[110 175 157 164 118 155  91 163  83 114 166  92 108 125 158 158]  P
[104 134 164 111 167 105  58 116 117 164 110 108  92 161 106 109]  H
[167  66  71 115 111 126 171  92 162 114 115 164 116 106 123 121]  X
diff H: [104 134 165 111 167 105  58 116 117 164 110 108  92 161 106 109] : 2, [164]
q: [104 134 164 111 167 105  58 116 117 164 110 108  92 161 106 109] : H
diff P: [109 175 157 164 118 155  91 163  83 114 166  92 108 125 158 158] : 0, [110]
q: [167  66  71 115 111 126 171  92 162 114 115 164 116 106 123 121] : X

[177  97 197  99 100 194 152  92 139 100] = M
[100 159 116 170 198 118 132 171 185 178] = K
[115 197 101 136 138 106 194 197 102 195] = Q
[177  97 197 198 101 194 152  92 108 100] = N
both M K:  : [100]
diff Q: [115 197 101 136 138 106 195 197 102 195] : 6, [194]
both K M:  : [100]
q: [177  97 197 198 101 194 152  92 108 100] : N
diff M: [177  97 198  99 100 194 152  92 139 100] : 2, [197]
diff M: [177  97 197 100 100 194 152  92 139 100] : 3, [99]
q: [100 159 116 170 198 118 132 171 185 178] : K

[ 89 173 129 110 145 134  95 131 133]  L
[ 73 138 173  67 139  94  98  83 214]  E
[ 73 134 173  67 139  53  98  83 214]  D
diff E: [ 73 138 173  67 139  94  98  84 214] : 7, [83]
diff D: [ 73 134 173  67 139  53  98  84 214] : 7, [83]
both E L:  : [173]

[184 159 151 197 178 189 152 192 207 191 152 190] -> G
[184 159 166 197 178 189 197 192 207 191 152 182] -> Z
[184 159 166 197 178 178 197 192 207 191 152 174] -> W
diff Z: [184 158 166 197 178 189 197 192 207 191 152 182] : 1, [159]
q: [184 159 151 197 178 189 152 192 207 191 152 190] : G
diff G: [184 159 151 197 178 189 152 192 207 191 153 190] : 10, [152]
diff G: [184 159 151 198 178 189 152 192 207 191 152 190] : 3, [197]
diff Z: [183 159 166 197 178 189 197 192 207 191 152 182] : 0, [184]
diff W: [184 159 167 197 178 178 197 192 207 191 152 174] : 2, [166]

[128 128 127 126 128 130 128 129 128 129 128 130 146 185 206 207 208 208
 208 208 207 208]  T
[129 127 128 128 135 170 201 207 207 206 208 207 207 208 208 208 209 207
 207 207 206 207]  S
[131 133 159 135 207 206 208 209 207 208 208 207 207 208 208 207 206 207
 208 208 208 208]  C
q: [131 133 159 135 207 206 208 209 207 208 208 207 207 208 208 207 206 207
 208 208 208 208] : C
diff T: [128 128 127 126 128 130 128 129 128 129 128 130 146 186 206 207 208 208
 208 208 207 208] : 13, [185]
diff C: [131 133 159 135 207 206 208 209 207 207 208 207 207 208 208 207 206 207
 208 208 208 208] : 9, [208]
diff T: [128 128 127 126 128 130 128 129 128 129 127 130 146 185 206 207 208 208
 208 208 207 208] : 10, [128]

[ 97 202 169 134 158  49 126 171]  Y
[136 110 151 111 143 139 106  80]  J
[150 134 127 157 114  90  89 149]  B
[149 103  99 141 108 114 167 113]  R
[174  72  97 167  94 130 111  65]  V
[115 127 117 123 119 143 123 146]  F
[ 98 131 160 149  94 113  81 134]  A
both V A:  : [94]
both J V:  : [111]
both R V:  : [167]
diff J: [136 110 151 111 143 139 106  79] : 7, [80]
diff A: [ 97 131 160 149  94 113  81 134] : 0, [98]

[ 85 150 161 126 170 134 134  76 180  96 157 103 116 117 124 166 175 131
 159 175  51 104 144 191 165 184 128 157  93] -> suf
[ 69 179 156 145 204 167 139  94 160  93 135 110 104 121 126 154 178 147
 155 174  93 119 143 182 168 204 131 152 162] -> Vafib
[ 77 166 151 145 181 161 143  90 181  88 144  96 100 129 143 161 180 155
 127 163  91 140 130 200 175 193  87 139 133] -> kodo
[ 76 160 153 136 174 153 141  88 178  90 149  99 105 127 136 163 176 146
 141 168  76 128  90 195 172 190 133 143 121] -> vufi
[ 67 181 157 145 205 167 141  92 161  94 136 109 104 121 126 152 175 149
 154 177  91 119 144 181 169 205  91 152 163] -> furod
[ 72 180 152 148 195 173 145  96 173  87 137  98  95 129 139 157 179 159
 133 165 101 139 135 191 176 200 138 139 156] -> bemud
diff Vafib: [ 69 179 156 145 204 168 139  94 160  93 135 110 104 121 126 154 178 147
 155 174  93 119 143 182 168 204 131 152 162] : 5, [167]
q: [ 76 160 153 136 174 153 141  88 178  90 149  99 105 127 136 163 176 146
 141 168  76 128  90 195 172 190 133 143 121] : vufi
q: [ 67 181 157 145 205 167 141  92 161  94 136 109 104 121 126 152 175 149
 154 177  91 119 144 181 169 205  91 152 163] : furod
diff suf: [ 85 150 161 126 170 134 134  76 180  96 157 103 116 118 124 166 175 131
 159 175  51 104 144 191 165 184 128 157  93] : 13, [117]

